Here are some points, one per row:
[ 0.3  0.1 -0.2 -1.2  0.5  1.   0.8 -1.2 -0.9  0.7  0.1  0.9 -0.1 -1.8
 -0.2 -0.2 -1.  -0.9  0.2  1.1  0.4  0.8  0.8 -1.5]
[-0.2  1.1 -2.1  1.3 -0.4  0.3 -1.9  0.5  0.2  0.2  1.2  0.8 -0.5 -0.6
 -0.1  1.1 -0.6  0.1 -0.6  0.1 -0.3  0.5  1.8 -0.8]
[ 0.4 -1.2  0.  -0.5  0.3 -0.6 -0.2  0.   0.5  0.4 -0.7 -0.2  0.8 -0.8
 -1.1 -0.8 -1.  -1.1 -0.6 -1.8 -0.4 -0.2  0.4 -4.3]
[-0.4 -0.8  0.7 -3.4 -0.8  1.2 -0.3 -0.7 -0.4  1.1  0.7  0.5  0.5  0.4
 -0.1  0.2  0.4 -0.7  0.3  0.5  0.6 -0.1  0.1 -1. ]
[-0.1 -0.3  0.1 -0.2 -1.   0.8 -0.4  0.9  1.   0.4  0.1  0.8  1.1  0.6
  1.4  0.  -1.1 -2.1  1.2 -0.6  0.4 -0.5  1.  -1.9]
[ 0.5 -0.4  2.6  0.9  1.1  0.  -0.8  0.6  0.4 -0.7 -0.2  1.  -0.7  0.6
  0.   1.2  0.8  0.1 -1.6  1.6 -0.2  0.6 -1.   0.7]
[ 0.1 -3.5  0.   0.2 -1.   1.1 -0.6 -0.5 -4.7  0.4  0.3  0.   0.3  0.1
  1.  -0.1 -0.8  0.   0.5  0.5  0.  -0.3  0.5 -0.2]
[ 0.5 -0.6 -1.8  0.1 -0.7 -0.1  0.1  0.3  0.8  0.6 -0.1  0.5  0.  -0.3
 -0.5 -4.9  0.9  0.9 -0.3 -0.6  0.6  0.3  0.5 -0.3]
[-0.2  0.9  0.1 -0.2 -0.8 -0.9  1.3 -1.   1.3  0.1 -0.1 -0.4  0.8  0.6
 -0.1  0.   1.6  0.1  0.5  0.4 -0.1  0.2  0.8  0.4]
[ 0.1 -2.5  0.3  0.7  0.2  0.6  0.1  0.7 -1.3  1.   0.5  0.6 -0.2 -0.4
  1.  -0.7 -0.3  1.2  0.8  1.1 -1.3  1.1  2.4 -0.4]
[ 0.3  0.4  0.   0.1  0.8  1.3  0.2  0.4 -0.7  1.4 -0.2 -0.5 -0.2  0.4
  0.3  0.6 -0.3  0.   0.1 -4.5 -0.1 -0.9  0.8 -0.4]
[ 0.2 -0.6 -0.2  0.6  0.9 -0.9  0.9  0.4  0.4 -0.3 -1.  -0.7  0.1  0.2
 -0.3 -0.4  0.5 -0.8 -0.7  0.   0.  -5.6  0.1 -0.3]
[-1.1 -0.5 -0.6  0.1 -0.5 -0.5 -0.7  0.4 -0.7 -0.4  1.  -0.3 -0.2  2.7
 -1.8 -0.2  0.5  0.   1.5  0.4  0.4 -0.1 -0.2  0.7]
[ 0.8 -0.7 -0.3  0.3 -0.6 -0.8  0.4 -0.2  0.3  0.  -0.1 -0.4  0.4 -0.9
 -5.   0.3  1.7  0.9  0.3  1.1  1.1 -0.2 -0.2  0.7]
[-0.1  1.6  1.1  0.3 -0.4 -0.6 -0.7  0.7  0.2  1.2  0.2  1.   0.6  0.1
 -0.4 -1.  -0.1  1.5  0.3 -0.8  0.6 -1.  -0.2  0.5]
[ 1.6 -0.3 -0.8 -0.7  0.4  1.  -2.3  0.5 -0.3  0.   0.1 -0.9  1.3  0.7
  1.9 -0.2  1.4 -0.5  1.3  0.3 -1.1 -0.1 -0.4  0.6]
[-0.4  0.1 -0.1 -4.2 -0.5  0.9  0.7 -0.5 -1.1  0.5  0.1  0.   0.9 -0.5
  0.5  0.1  2.1 -0.6  0.3  0.   0.7  0.2  0.2 -0.3]
[-0.6  0.1 -1.2  0.9  0.3  0.   0.7  0.8 -0.4 -1.1  0.4 -0.1  0.1  0.1
  1.9 -0.2  0.6  1.4 -0.7 -0.1 -0.9 -0.6  1.3 -0.7]
[-0.1  1.1  0.   0.2  1.1 -1.2  0.1  0.4  0.3  0.4 -4.   0.6 -0.6 -0.3
  0.4  0.   0.   1.9 -0.9 -1.   0.2 -0.4 -0.5 -0.5]
[-0.8  1.6  1.  -0.5  0.1  0.  -0.6 -2.   0.3 -0.6  0.7  0.6  0.5  0.1
 -2.5  0.1 -1.3  0.1  0.1  1.6  0.5  0.6  0.1  1.8]
[ 1.   0.1 -1.1  0.   0.1  0.1  1.   1.3  0.4  0.4 -0.8 -1.6 -0.4 -1.
 -0.2  0.4 -0.8 -0.7 -0.5  0.3 -1.7 -0.4  0.7 -0.7]
[-0.6 -0.3  0.1  0.1  0.6  0.1 -1.1 -1.2 -0.3  0.   0.2  2.  -0.4 -2.
  0.8  0.4 -1.9  1.4 -1.2  0.9  0.1  0.7  0.5  0. ]
[-0.1  0.   0.9  0.4  0.3  0.3  1.8 -0.4  0.4  1.4  0.  -0.8 -1.4 -3.7
  0.5 -0.6 -2.1  0.8  0.4 -0.1 -0.6  0.4  0.4 -0.8]
[-0.3  0.4  0.3  0.1  1.2  0.   1.   0.2 -0.7 -0.6  0.   1.1 -2.4 -1.6
  0.6  0.  -1.9 -0.7 -2.2 -0.5 -0.7  0.2 -0.1 -0.3]
[ 0.1  0.4 -4.4  0.9  0.4 -0.7  0.7  0.3 -0.8  0.6  0.   1.   0.4 -0.3
 -0.1 -1.6  0.2 -0.2 -0.1  0.2  0.  -0.4 -0.2 -0.8]
[-0.3  1.3  0.   0.1  0.4  0.   0.8 -0.3  0.6 -4.6  0.4 -1.  -0.1  0.6
  0.5  1.2  0.4  0.6 -0.1  0.4 -0.6 -0.4 -1.2  0. ]
[ 1.8  0.2  2.1  0.3 -0.1  0.8 -0.4 -0.8 -1.3 -0.5  1.  -1.1  0.  -0.3
 -0.4  0.4  2.3 -0.7  0.3 -1.2  0.4  0.7  0.2 -0.5]
[ 0.9  0.1 -0.5  0.1  1.   0.  -1.4  0.3 -0.1  0.1 -0.1  0.7 -0.2  0.3
  0.9  0.3 -0.6 -0.3 -0.2 -0.5 -5.2 -0.5  0.   0.1]
[ 1.4 -1.1 -0.3 -1.1  1.8  0.5 -0.8  1.   0.2 -1.1 -1.8 -0.8 -0.1  0.
 -0.3  1.1 -0.5 -0.6  0.6 -1.6 -0.1  0.2 -0.6  0.3]
[ 0.9 -0.2 -0.5  0.  -4.7  0.2  0.   0.1 -0.7 -0.2  0.5  1.7  0.5  0.
 -0.3 -0.1 -0.1  0.   0.7 -0.6  1.   0.8 -0.1  1.1]
[ 0.7 -0.5 -0.4 -0.2  0.   0.6  1.1 -4.8  0.4  0.1  0.3  1.  -0.6  0.1
  0.   0.6  0.   0.   0.2  0.8  0.9  1.   0.6  0.9]
[-0.9  0.   0.2  0.4  0.2  0.2  1.2  0.8  1.1 -1.6 -0.9 -0.2 -0.3  0.8
 -0.1  0.1  0.1 -0.5  0.   1.4  0.3 -0.1 -3.3  0.4]
[-0.6  0.5 -0.6  0.  -0.4 -0.3  0.2  0.3  0.3 -0.4 -0.6 -1.7  0.2  1.4
 -0.3  0.   1.7 -0.5  0.6  1.2  0.   0.2 -2.9 -0.3]
[ 0.3  0.9  0.3  1.4 -0.4 -1.3 -1.  -0.8  0.   0.5 -0.6 -0.2 -0.2 -0.1
 -0.7 -0.2 -2.  -0.2 -0.9  0.2  0.6  1.1 -0.6  2. ]
[ 0.3 -0.9  0.5  0.5  0.4 -0.7 -3.7 -0.4  0.7  0.6  0.9 -0.1 -0.6 -0.1
  0.5  0.   0.1  1.  -0.4 -1.2 -0.7  0.7 -0.6  1.3]
[-0.5  0.7  0.  -0.7 -0.8 -0.2 -0.3  0.   1.2 -0.4  0.2 -1.1  0.6  0.6
 -0.8 -0.1 -1.7  0.8  0.6  1.   1.5 -0.4 -0.3  1.3]
[ 0.7 -0.9 -0.2 -1.4  0.   1.   1.6 -1.7 -0.4  0.8  0.6  0.1  0.4 -0.6
  1.4  0.1 -2.9  0.3 -0.7  0.   0.9  1.   0.1 -0.9]
[-1.  -0.2  0.7  0.9 -0.2  0.2  2.2  0.8  0.1  0.7  2.1  0.3  0.8  1.6
  0.2  1.4  0.5 -0.5 -0.5 -0.3 -0.1  0.6  0.4  1.5]
[ 0.7 -0.1 -0.1 -0.7 -0.1  0.1  1.3  1.3 -0.1 -0.4 -0.3 -1.6  1.7  1.8
 -0.6 -1.1 -0.4 -0.5  0.9 -0.4 -1.   0.   0.5  0.4]
[-0.5  1.5  0.3  0.7 -0.8 -0.1  0.   1.   0.4  0.8 -0.8  1.  -0.7  0.1
 -0.8 -1.   0.3  0.6  0.4  0.1  1.3 -0.4  0.  -0.5]
[-0.4  0.6  1.  -0.7  0.9 -0.4 -1.3  1.4  0.4 -0.9  0.3 -2.6  0.9 -0.1
  0.8  0.8  0.3  0.5  0.8 -0.1  0.8 -0.9  0.2  0.1]
[ 0.   0.2 -0.5  0.4  0.5 -0.1  0.1  0.   0.9 -0.1 -0.9  1.  -3.8 -0.3
 -0.1  0.5 -0.3  1.4 -3.3  0.9 -0.1  0.2  0.   0.2]
[ 0.3  1.4 -0.1  0.7  0.2 -4.4  0.5  0.   1.1  0.5 -0.2 -1.  -0.4  0.3
  1.4 -0.2 -0.4  0.8  0.3  0.8  1.  -1.  -0.1 -0.6]
[ 0.   0.3  1.4  1.2 -0.4 -0.4 -0.3  0.4  0.2  0.1  0.2 -0.8 -0.7  0.2
  0.4  0.3  1.3 -1.6 -0.3 -0.9 -0.7  1.3  0.4  0.8]
[ 1.8  1.4  0.8  0.2  0.   1.2 -0.7  1.   0.1 -0.1 -0.3 -1.2  0.7  0.9
  0.   0.1  0.9  0.2  0.6  1.3 -0.6  0.7 -1.6 -0.5]
[ 1.  -0.6 -0.3 -0.3  0.6  0.   1.   0.7  0.4  0.1  1.   1.6  0.9 -0.3
  0.8  0.7  1.2 -4.1  1.6 -0.9  0.8  0.1  0.   0.3]
[-4.5 -0.1 -0.1  0.7 -0.1  0.4 -0.3 -0.7  0.6  0.1 -0.6 -0.3 -0.3 -0.8
  0.9  0.3  0.2  0.2 -0.8 -0.5  0.8  0.3  0.1  1.1]
[-2.1 -1.6  0.5 -0.2 -0.4  0.7  1.7  0.5 -0.8 -0.5  0.6  0.6  0.9  0.2
 -1.   0.5  0.3  1.5  1.4 -1.3  0.5  0.2 -1.   0.1]
[-1.2  0.8  1.2  1.1  0.5 -0.3 -1.6 -1.   0.5 -1.   0.8  0.1 -0.4  1.3
 -0.3  0.7  1.9 -0.5 -0.1  1.3  0.2 -0.1  0.1  1.3]
There is one direction along which these points spread out most. Take the direction at right angles to it along which they spread out most. Go by this last direction. Where along it does each point below lie, from 0 to 99? 50 is the average, and the first point above lies past it. One standard deviation of the points above along it is 16.
[ 0.7 -0.9 -0.2 -1.4  0.   1.   1.6 -1.7 -0.4  0.8  0.6  0.1  0.4 -0.6
  1.4  0.1 -2.9  0.3 -0.7  0.   0.9  1.   0.1 -0.9] 53
[-1.  -0.2  0.7  0.9 -0.2  0.2  2.2  0.8  0.1  0.7  2.1  0.3  0.8  1.6
  0.2  1.4  0.5 -0.5 -0.5 -0.3 -0.1  0.6  0.4  1.5] 58
[ 0.5 -0.4  2.6  0.9  1.1  0.  -0.8  0.6  0.4 -0.7 -0.2  1.  -0.7  0.6
  0.   1.2  0.8  0.1 -1.6  1.6 -0.2  0.6 -1.   0.7] 33
[-0.2  0.9  0.1 -0.2 -0.8 -0.9  1.3 -1.   1.3  0.1 -0.1 -0.4  0.8  0.6
 -0.1  0.   1.6  0.1  0.5  0.4 -0.1  0.2  0.8  0.4] 53
[ 1.  -0.6 -0.3 -0.3  0.6  0.   1.   0.7  0.4  0.1  1.   1.6  0.9 -0.3
  0.8  0.7  1.2 -4.1  1.6 -0.9  0.8  0.1  0.   0.3] 80
[-0.3  1.3  0.   0.1  0.4  0.   0.8 -0.3  0.6 -4.6  0.4 -1.  -0.1  0.6
  0.5  1.2  0.4  0.6 -0.1  0.4 -0.6 -0.4 -1.2  0. ] 40
[ 0.7 -0.1 -0.1 -0.7 -0.1  0.1  1.3  1.3 -0.1 -0.4 -0.3 -1.6  1.7  1.8
 -0.6 -1.1 -0.4 -0.5  0.9 -0.4 -1.   0.   0.5  0.4] 71
[-0.2  1.1 -2.1  1.3 -0.4  0.3 -1.9  0.5  0.2  0.2  1.2  0.8 -0.5 -0.6
 -0.1  1.1 -0.6  0.1 -0.6  0.1 -0.3  0.5  1.8 -0.8] 40
[ 0.2 -0.6 -0.2  0.6  0.9 -0.9  0.9  0.4  0.4 -0.3 -1.  -0.7  0.1  0.2
 -0.3 -0.4  0.5 -0.8 -0.7  0.   0.  -5.6  0.1 -0.3] 47
[-0.4 -0.8  0.7 -3.4 -0.8  1.2 -0.3 -0.7 -0.4  1.1  0.7  0.5  0.5  0.4
 -0.1  0.2  0.4 -0.7  0.3  0.5  0.6 -0.1  0.1 -1. ] 75
[ 0.3  1.4 -0.1  0.7  0.2 -4.4  0.5  0.   1.1  0.5 -0.2 -1.  -0.4  0.3
  1.4 -0.2 -0.4  0.8  0.3  0.8  1.  -1.  -0.1 -0.6] 29
[ 0.   0.3  1.4  1.2 -0.4 -0.4 -0.3  0.4  0.2  0.1  0.2 -0.8 -0.7  0.2
  0.4  0.3  1.3 -1.6 -0.3 -0.9 -0.7  1.3  0.4  0.8] 51
[-0.5  0.7  0.  -0.7 -0.8 -0.2 -0.3  0.   1.2 -0.4  0.2 -1.1  0.6  0.6
 -0.8 -0.1 -1.7  0.8  0.6  1.   1.5 -0.4 -0.3  1.3] 45
[-4.5 -0.1 -0.1  0.7 -0.1  0.4 -0.3 -0.7  0.6  0.1 -0.6 -0.3 -0.3 -0.8
  0.9  0.3  0.2  0.2 -0.8 -0.5  0.8  0.3  0.1  1.1] 33
[ 0.7 -0.5 -0.4 -0.2  0.   0.6  1.1 -4.8  0.4  0.1  0.3  1.  -0.6  0.1
  0.   0.6  0.   0.   0.2  0.8  0.9  1.   0.6  0.9] 46
